In the rows, zero is written as 128.
Rows swapped in pairs by one turn or mirror: which row each one swaps with
The rows were stretched afterwards, more along some directions than others.
Suzo: [123 126 108 156 113 104 127  89 129 109 129 107 134 128 131 131]
zab: [117 130  81 152  96 108 161 111 150 156 108 130 147 111 103  97]
sude: [116 120  82 147 104 109 147 100 146 155 116 126 152 105 111 101]
nota: [122 137 112 132  93 124 144 140 160  99 116 132 144  92 121 109]
Fufo: [143 149 133 124  78 118 150 120 162 133 115 132 159 108 114 103]
rafi: [125 137 108 135  94 108 151 121 156 154 120 118 150 126 131  86]
Vovi: [131 150 111 162  63 100 141 140 151 117 111 143 140  97 108 125]
bak: [115 129 103 161 133 105 162 159 145 119 121 154 103 118  90 135]
vure: [133 127 108 146 127  97 131  86 148  81 118 132 152 117 127 121]
bilis: [102 125 137 137  78 111 132 102 133 135 108 106 142 122 151 125]
met: [121 136 104 157  71 111 136 155 143 137 116 136 153  93 104  97]
nufov: [130 127 136 153  84  98 170 113 150 139 113 119 126 155 128 116]
kozag: [132 129 130 140  98 120 133 121 124  96 135 122 123 115 112 131]
vutig: [142 133 103 145 143 104 147 139 140 116 133 147 124 108  91 139]
tira: [142 130 114 133  91 114 147 137 158 126 118 161 150  79 103  96]
mer: [136 131 110 135 129 123 154 121 146 135 148 127 117 126  84 126]
Fiza: [ 83 143 131 151  94 122 156 155 137 135 125 121 120 125 125 114]
lutom: [ 99 111 133 140 122 115 131 149 133 133 115 127 130 109 148 121]
zige: [136 125 117 130 116 102 139 119 158  81 121 137 145 116 121 113]
Mufe: [122 128  84 159  95 106 166 116 155 155 109 134 149 113 101 100]
muri: [133 157  99 154  84 114 137 122 149 129 139 135 130 118  98 136]
ref: [110 119 134 130 109 117 132 133 128 119 131 109 129 126 152 112]
getim: [144 145 111 173  75  87 186 130 167 130 108 132 124 148 101 109]
deme: [114 120 122 113 136 128 123 120 117 123 138 131 127 105 132 121]
rofid: [122 112 108 130 105 110 150 158 138 130 128 133 119 115 128 106]
fazi: [108 111 117 160  93 116 168 150 134 156 120 128 120 127 127 121]
rad: [115 125  83 155  96 107 149 103 141 160 117 125 146 112 102 108]
Bevo: [136 140 112 137 128 120 176 125 162 134 139 132 124 139  86 114]
sitor: [ 99 114 112 131 107 113 126 106 131 112 134 123 138 109 137 119]
reruz: [135 134 114 138 124 120 163 129 147 153 143 128 120 135  86 120]
Zogu: [120 145 114 144 101 106 157 173 164 130 101 146 130 124 117 100]
Rozi: [112 120 110 133  90 111 118 129 116 147 126 107 118 106 122 134]
lov: [135 134  88 164 139  99 145 127 138  93 123 153 121 111  93 127]
Bagi: [109 124 118 153  77  97 156 118 146 118  99 128 144  96 129  91]
Lil: [133 132 109 141 134 117 163 123 144 141 147 126 112 138  86 132]
nosuk: [118 106 112 142 127 118 138 145 127 146 113 127 133 113 125 106]
dalu: [143 142 111 135 124 121 170 126 155 140 143 133 116 140  81 128]
fabe: [112 130  82 156 104 111 161 117 152 149 115 137 147 110 101 100]
nos: [131 116 127 158  99 108 165 137 138 155 117 127 120 129 118 103]
fuf: [136 120 108 138 107 118 154 115 149 109 143 131 131  94  99 106]
rin: [100 119 113 141 113 121  96 138 121 124 126 121 130 101 138 132]
Fud: [128 129 108 151 118 106 142 169 140 116 117 152 120 122 110 135]
Bef: [129 144 118 131  94 126 113 124 133 120 127 131 141  75 118 140]
parun: [133 141  98 145  83 111 154 111 128 150 120 120 129 110  99 118]

Rozi pairs with nota
Zogu pairs with rin
bilis pairs with zige
parun pairs with fuf

